Input:
[[146 113 125 112 126 123 139 127 123]
 [153 117 125 131 128 104 148 136 117]
 [117 120 133 120 132 141 122 129 136]
 [133 121 133 112 130 145 131 128 135]
 [125 122 137 126 135 146 125 133 140]
 [141 113 134 119 134 139 144 130 134]
 [136 116 127 117 127 126 134 127 125]]
Output: 117

Input:
[[118 126 123 128 137 134 123 129 125 143 130]
 [134 136 130 127 131 126 130 128 131 122 123]
 [130 134 132 125 129 122 126 126 131 125 126]
 [141 145 134 129 136 136 135 134 128 109 114]
 [129 132 131 126 129 132 126 126 131 127 127]
 [105 128 126 122 153 123 117 126 126 155 133]
 [118 127 122 130 137 126 123 128 127 144 131]
 [121 126 130 126 134 123 124 129 126 135 129]
 [139 139 130 129 135 130 135 134 127 111 118]]
Output: 123

Input:
[[127 122 123 127 123 114 129 126 133 125 128 129 132 129]
 [146 150 130 129 125 133 128 125 124 134 121 133 136 128]
 [131 133 128 122 128 132 127 127 142 130 122 126 132 128]
 [123 124 132 127 130 132 129 125 131 129 139 128 128 126]
 [133 133 125 132 126 134 130 128 119 124 126 131 140 129]
 [125 122 131 121 132 131 127 126 133 130 130 127 134 129]
 [136 135 127 124 124 136 128 126 135 132 119 126 129 128]
 [147 147 129 127 125 134 128 125 128 134 124 130 137 127]]
Output: 128

Input:
[[137 132 119 119 122 133 127 142 122 130 125 134 139 149]
 [112 129 126 136 123 122 126 124 120 118 130 130 126 107]
 [129 128 122 139 114 110 126 125 124 109 112 127  99 119]
 [119 133 133 119 136 124 134 122 127 132 134 128 143 105]
 [120 123 147 127 140 134 132 118 132 141 145 124 134 112]
 [126 120 127 126 143 123 130 122 140 139 132 130 142 116]
 [119 128 130 139 130 124 127 120 134 129 129 130 124 108]
 [124 131 123 137 117 121 131 114 118 118 125 132 129 121]
 [113 124 129 125 146 116 128 126 142 133 128 116 132 111]]
Output: 107

Input:
[[108 112 135 119 143 119 131 136 139 127]
 [139 130 128 148 105 117 124 134 110 120]
 [126 127 134 128 151 132 142 124 128 134]
 [142 141 139 146 125 128 126 128 107 137]
 [123 115 128 134 113 120 140 154 135 104]
 [125 138 141 126 119 132 139 139 124 140]
 [120 128 123 116 130 130 126 128 128 134]
 [129 116 128 122 128 116 141 121 140 125]]
Output: 120

Input:
[[118 126 145 137 109 112 104 131 138 147 144 137 114 134 108]
 [113 123 121 128 146 133 139 138 124 147 137 130 126 122 149]
 [134 139 127 105 139 137 129 144 117 147 127 114 134 137 127]
 [140 144 121 123 122 128 127 112 121 142 118 144 150 125 131]
 [131 136 131 139 107 108 113 146 115 152 137 106 128 150 133]
 [128 136 123 121 110 136 151 150 149 150 140 150 122 113 149]
 [110 132 141 118 151 124 106 143 111 136 123 134 134 104 115]]
Output: 149
---
[[116 121 113 131 129 127 118]
 [140 116 132 115 135 138 142]
 [119 131 129 107 141 135 133]]
113

[[145 124 147 145 142 121 119]
 [143 133 123 136 107 116 139]
 [142 130 149 144 132 117 121]]
147

[[123 139 130 136 128]
 [120 128 101 147 128]
 [134 135 151 117 129]]
130

[[122 121 136 116 133 131 110]
 [128 137 142 121 145 105 118]
 [130 129 128 128 116 136 126]]
136

[[117 114 105 115 132 126 137]
 [125 130 150 133 135 128 136]
 [130 128 144 131 125 140 136]]
105

[[120 112 104 105 143 130]
 [138 132 123 116 134 111]
 [117 115 109 106 141 124]]
104
---
[[118 124 123 145 124 106]
 [116 128 120 127 131 140]] -> 123

[[127 128 128 132 127]
 [129 132 108 143 109]
 [128 141 109 140 106]] -> 128

[ 99 129 137 151 121] -> 137

[[119 123 116 126 134 135 119]
 [108 137 104 121 129 125 124]] -> 116

[[133 142 101 125]
 [133 143 102 126]
 [122 113 155 131]] -> 101

[[145 115 121 132]
 [157 120 117 113]
 [125 114 128 115]] -> 121
---
[[127 125 130 130]
 [122 131 127 101]
 [127 121 118 124]]
131

[[150 134 136 122 113]
 [154 129 148 114 143]]
136

[[134 106 133 147 112 135 117]
 [116 112 130 149 126 129 131]]
112

[[145 103 118 153]
 [145 144 148 152]]
103

[[131 120 110 131 128]
 [128 104 118 134 128]]
110

[[115 131 144 153 106 121 150]
 [115 131 144 153 106 121 150]]
106

[[123 129 124 119]
 [132 149 136 124]
 [118 121 124 113]]
149
---
[[128 125 139 139 141 120 130]
 [135 127 123 108 123 121 124]
 [134 126 136 148 137 122 134]
 [119 129 106 113 106 126 109]
 [123 129 106 135 106 126 116]
 [137 128 125 125 125 122 138]
 [117 127 118 106 119 128 109]
 [132 127 126 144 127 128 131]
 [142 126 130 143 130 121 127]
 [117 126 136 121 139 126 128]
 [126 127 123 107 124 120 118]
 [133 126 118 134 117 118 113]] | 118

[[124 121 121 133 125 125 125 131 129 121 123 132 117 132 117]
 [130 126 126 127 127 124 132 129 124 131 124 127 128 127 132]
 [132 128 126 124 126 122 132 126 120 132 125 123 129 123 135]
 [127 127 128 126 129 129 127 126 128 128 128 126 129 127 128]
 [129 129 128 129 128 129 130 129 129 129 128 129 127 129 129]
 [126 130 129 127 134 139 121 125 135 122 135 129 129 128 123]
 [116 147 135 109 110 121 123 111 119 137 137 113 152 113 137]
 [129 125 129 126 138 136 123 125 131 124 133 127 128 126 126]
 [132 117 109 136 126 127 127 136 126 120 122 134 120 132 128]] | 109

[[129 129 128 118 123 129 151 110 129 124 117 132]
 [129 132 128 118 126 136 149 113 133 124 118 134]
 [132 127 129 122 132 134 136 124 148 113 126 141]
 [139 122 114 126 148 113 137 113 139 112 122 132]
 [132 127 126 121 136 129 136 120 149 114 125 138]
 [137 125 124 128 125 125 143 122 120 121 118 131]
 [129 132 133 118 114 137 155 119 124 132 119 133]
 [139 117 119 131 136 104 135 121 129 116 122 130]
 [137 123 124 126 135 120 139 127 141 119 128 137]] | 124

[[125 123 117 129 128 116 137 127 122 130 116 124 138 125 114]
 [126 124 123 129 129 122 133 128 125 131 122 126 134 127 121]
 [126 127 113 131 126 112 145 124 119 128 115 117 140 122 108]
 [120 123 109 130 132 112 143 124 119 136 111 117 145 125 106]
 [127 129 119 129 127 120 136 125 123 127 123 123 135 125 117]
 [130 126 129 129 125 123 133 129 126 125 125 127 129 125 125]] | 129

[[123 122 123 130 131 130 128 120 119 135 127 125 120 126]
 [130 118 123 120 138 132 134 126 118 144 115 126 120 128]
 [117 128 128 127 141 131 133 118 110 137 121 122 120 120]
 [130 127 130 126 126 125 123 127 144 125 114 124 134 129]
 [132 124 126 126 118 133 125 120 135 112 128 115 137 126]
 [129 124 136 123 119 129 121 122 133 124 128 120 134 124]
 [135 117 121 126 136 132 136 121 117 142 121 127 117 113]
 [129 118 140 121 109 141 125 117 121 137 130 116 132 131]
 [125 120 132 116 132 140 132 122 113 150 119 122 123 121]
 [128 126 126 131 134 130 137 129 113 137 113 120 113 116]
 [119 128 135 136 125 142 114 145 111 115 136 108 134 137]
 [123 124 125 127 139 122 124 118 119 139 122 129 136 128]] | 125
